(6.7, -11.0, 14.2, 3.9, -4.1, 0.1) -> 0.1
((161.1, 85.8, 27.0, 9.3, 59.7), (-53.6, -139.7, -11.6, -231.8, 37.2), (145.3, -140.2, -55.7, 59.2, 60.8)) -> -139.7
(1.0, 0.5, 0.7, -1.4, 1.0) -> 0.7
(46.69, -76.45, -169.18, -114.90, -70.65, -35.28, 133.99) -> -76.45
((-31.0, -196.6, 132.7, -3.7), (-142.2, 20.9, -56.3, -152.4)) -> -142.2
(15.92, -6.35, -12.46, -1.06, 1.11) -> -1.06
((0.142, -0.127, 0.005, 0.209, -0.050), (-0.083, -0.064, -0.021, 0.185, -0.060)) -> -0.064
---
[  49 -104  -38  -56  -70  -48   -5]
-56

[[ 35  10 -85 -16]
 [ 35  10  -6 -16]]
35

[[ 10 -13   1  -5  -7 -15]
 [-20  -3   0  25  24 -98]]
0

[ 64 111  35  43]
64

[[  44  -45  -40   41]
 [  67  -67  -45  100]
 [  47  -92 -102   40]]
47

[-87 115 -23 105  81  38]
-23

[[-47 -11  -3 -25]
 [102 -73 101  56]]
102
---
[-355  668 -213  582 -103 -958  701] Out: 582

[[1367 8615 9018 1744]
 [3245 6048 6345 3211]] Out: 3245

[5833 1194 1664 8319 3575 6892 8568] Out: 8319

[[5282 6256 9023 3108 7267 4253 4794]
 [7057 7079 6963 7076 6953 7066 7056]] Out: 7076

[-901  882 -880  182 -931] Out: 882

[-659 -164 -124  680  231 -602] Out: -124
---
array([[-92, -29,  37,   9,   7, -23, -23],
       [ 52,   0,   5,  63,  32,  18,  -4],
       [-35,  76,  44, -99,  59,  54,   7]]) yields -4

array([[ -3,  57,  46, -41,  37,  52,   1],
       [ -1,  82,  65, -60,  53,  83,  -4]]) yields 1

array([[ 87, -83, -77, 106, -42],
       [-84,  14,  71, -26,  69]]) yields -42

array([[-31,  41, -11,  21,  90, -38,  57],
       [ -2,  36,  31,  23,  46,  -5, -42]]) yields 57

array([[-45, -35,  15, -10,  44,  47],
       [ -7, -40, -19,   7,  -9,  74],
       [  9, -58, -34,  16, -18, 102]]) yields 74

array([[-30,  44, -22,  64, -22,   3,  26],
       [-48,  57, -33,  29, -38, -21, -87]]) yields 26
---
  0   -2    0    2  -24   17
 85   24   52  -26  -59  -67
==> 52

 87  -83   54   36 ==> 87

  77   -87  -111  -106
 -41    45   -98   -52
  64   -58    93    15
==> 64

 -8   -6   25  -12   13   16
-78   56  100  -94   24   82
==> 100

-54  -75    3  -15
-49  -91   63  -79
-66   44  104  -19
==> -66

  61    34   -70    36   -58    93
-107    84   -13     8  -111   -96
  -2    -6   -85    35   -63    93
==> -85

 38  -34   38   89  112   10   51 ==> 89

-87   -9  -58   82 ==> -87
---
[[ 78  -9  39 -36 -13  99   0]
 [ 78 -13 -54  61  -8 -37  50]]
-8

[ 31  66 -57  18  54  90]
18

[[-89 -16  39 -20]
 [-43  23  13 -24]]
23

[[ 58 -13  38  -9]
 [-91  42  11 -32]
 [-98  45   9 -24]]
45

[[  29   29   27  -30]
 [   2  -96 -107   37]
 [  37   41   38  -40]]
41

[[-53 -17  21 -70 -22]
 [-69  80  -5  10  24]
 [  2  97 -32 -60  21]]
-32

[-46  63 105  71]
63

[-36  -3 109  88  92  99 104]
92
---
[[ 39  38   5   6]
 [ 36  16   8   7]
 [-64 -53  89  20]]	38

[[ -30 -116  -45 -101   26   10   79]
 [ -20  -18  -18  -52   66  -28   60]
 [ -10   82   19    1   87  -57   55]]	79

[ 95  56  -3  33  99 -28]	56

[-38   7 -44  53  56  92 -26]	53

[ -84  -26   63   52 -100  112   99]	63

[-20  84  32  -8  20  26 -64]	26

[  48  -42 -102    4]	-42

[106  34  41  61  27]	41

[  40  -27   -9  -20 -101  -24]	-20

[[  5 -31 -55 105  48  20]
 [ -8 -19 -15  59  84  70]
 [-19  41  40 -15  27  80]]	80
---
Input:
-25,-57,-34,11,7,-4,27
-4,61,8,-89,-81,14,13
-85,-13,98,15,31,2,-39
Output: 31

Input:
23,-57,-17,-34
-12,-46,109,14
Output: -46

Input:
-10,-7,-3,0,5,11,5
-3,-59,4,3,0,-25,0
-25,0,0,-28,5,54,84
Output: 5

Input: 20,-66,95,48
Output: -66

Input:
51,-81,6,27,-107,-40,4
49,84,65,-73,35,43,-75
Output: 35

Input: -1,114,-14,-63
Output: 114

Input: 51,-53,39,-90,-49,-38
Output: -90

Input: 101,-98,66,-17
Output: -98

Input: 49,-82,51,111,-95,31,94
Output: -95
---
[[288, 492, 534, 279, 306, 270, 496, 418, 338, 313, 306, 297, 419, 322, 304],
 [243, 482, 521, 259, 302, 237, 498, 354, 370, 310, 305, 253, 414, 327, 314],
 [378, 723, 824, 228, 273, 300, 713, 624, 251, 294, 386, 240, 592, 367, 280],
 [706, 455, 492, 615, 575, 657, 450, 529, 460, 552, 509, 506, 420, 502, 497],
 [296, 440, 465, 290, 309, 286, 443, 380, 337, 316, 318, 305, 395, 327, 314],
 [360, 657, 754, 362, 421, 323, 697, 336, 490, 417, 300, 217, 443, 408, 360],
 [386, 250, 202, 299, 282, 399, 209, 582, 234, 298, 653, 442, 542, 381, 433],
 [447, 521, 528, 294, 358, 427, 523, 421, 323, 380, 722, 152, 646, 585, 479],
 [487, 413, 458, 447, 376, 438, 370, 710, 286, 364, 255, 642, 351, 229, 297],
 [426, 197, 136, 518, 537, 482, 241, 35, 573, 519, 493, 276, 271, 544, 537],
 [467, 124, 96, 629, 531, 492, 122, 282, 497, 487, 93, 683, 29, 242, 364]] => 314

[[43, 65, 97, 149, 197, 222, 212, 176, 125, 83, 51, 37, 35, 34, 30, 34],
 [222, 193, 144, 99, 66, 42, 32, 33, 31, 33, 38, 53, 83, 128, 176, 210],
 [193, 148, 100, 65, 43, 33, 34, 27, 34, 40, 52, 84, 122, 178, 215, 223],
 [199, 150, 104, 65, 46, 34, 29, 32, 33, 40, 52, 77, 122, 172, 210, 224],
 [96, 145, 191, 218, 219, 179, 134, 85, 54, 42, 36, 32, 30, 30, 44, 62]] => 210

[[8, -19, -6, -8, -16, -13, -7, -14, -3, -9, -11, 4],
 [-19, -7, -9, -5, -8, 5, -5, -16, -26, -8, -19, -5],
 [-31, 2, -14, -10, -3, -5, -6, -22, -8, -10, -23, -35],
 [14, -8, -5, -5, -4, -12, -8, -11, -22, -2, -14, -24],
 [-5, 1, 0, -14, -31, 10, -4, -20, -17, -16, -11, -3],
 [-26, -19, -18, -5, -2, 12, -7, -17, -2, -20, -15, 1],
 [-2, 2, 0, -9, 4, -2, -13, -4, 3, -14, -7, -7],
 [-12, 3, 6, -11, -12, -5, -7, -16, -11, -4, -7, -7],
 [-8, -12, 3, -9, -11, -5, -3, -5, -9, -14, -7, -14],
 [1, -19, -13, -8, -8, -8, -8, -9, -12, -10, -11, -27],
 [-17, -15, -1, -10, 7, 11, -10, -7, 33, -24, -16, -4]] => -5

[[7208, 3762, 3481, 4137, 4026, 3834, 4187, 3536, 6717, 6745, 4099],
 [3746, 5349, 5733, 3523, 3424, 5023, 5676, 7841, 5379, 4736, 6923],
 [5382, 2286, 7372, 4961, 8116, 2478, 3501, 6964, 7049, 5660, 4578],
 [4636, 5548, 3754, 2880, 4504, 4659, 6551, 4599, 2515, 5990, 2812],
 [4009, 4967, 5335, 7580, 6476, 4270, 3107, 5587, 6464, 7544, 5102],
 [3460, 5088, 3214, 4432, 6369, 4763, 3842, 6282, 6529, 5668, 7697],
 [6574, 5748, 7109, 5226, 3146, 3936, 5406, 2779, 2609, 3207, 3143],
 [3959, 5408, 5987, 5439, 6786, 4420, 5654, 3818, 6954, 3314, 4107],
 [6286, 3548, 6977, 7062, 2509, 4171, 4118, 3730, 6699, 3824, 7567],
 [6930, 4101, 4677, 4481, 3083, 4051, 4250, 3939, 7184, 6448, 4498]] => 6923

[[139, 160, 91, 180, 155, 159, 139, 189, 137, 166, 164, 169],
 [129, 167, 180, 131, 145, 159, 168, 176, 148, 113, 164, 109],
 [169, 167, 167, 170, 187, 244, 100, 162, 159, 70, 158, 147],
 [149, 173, 116, 140, 169, 110, 139, 162, 153, 145, 127, 136],
 [164, 107, 192, 140, 159, 208, 119, 149, 175, 91, 133, 153],
 [144, 147, 180, 72, 159, 147, 149, 176, 120, 177, 188, 114],
 [144, 120, 142, 180, 136, 135, 90, 56, 170, 177, 182, 125]] => 109

[[6350, 5879, 6279, 5517, 5092, 5888, 5470, 5221, 6410, 5946, 6007, 5990, 3982],
 [6411, 5695, 4916, 5361, 5896, 5220, 5275, 4590, 6843, 5899, 6771, 6062, 3925],
 [5474, 5454, 7889, 3357, 2830, 8973, 5663, 4384, 4197, 2566, 4269, 2831, 4876],
 [3019, 4598, 6389, 4991, 5319, 5962, 6436, 6685, 1685, 3815, 2621, 3435, 9451],
 [5761, 6905, 4153, 4396, 1258, 6344, 5169, 7387, 4895, 6116, 1286, 5596, 5074],
 [4100, 4307, 9475, 5097, 5710, 6752, 5562, 4749, 3160, 3316, 5056, 3358, 6042]] => 3925
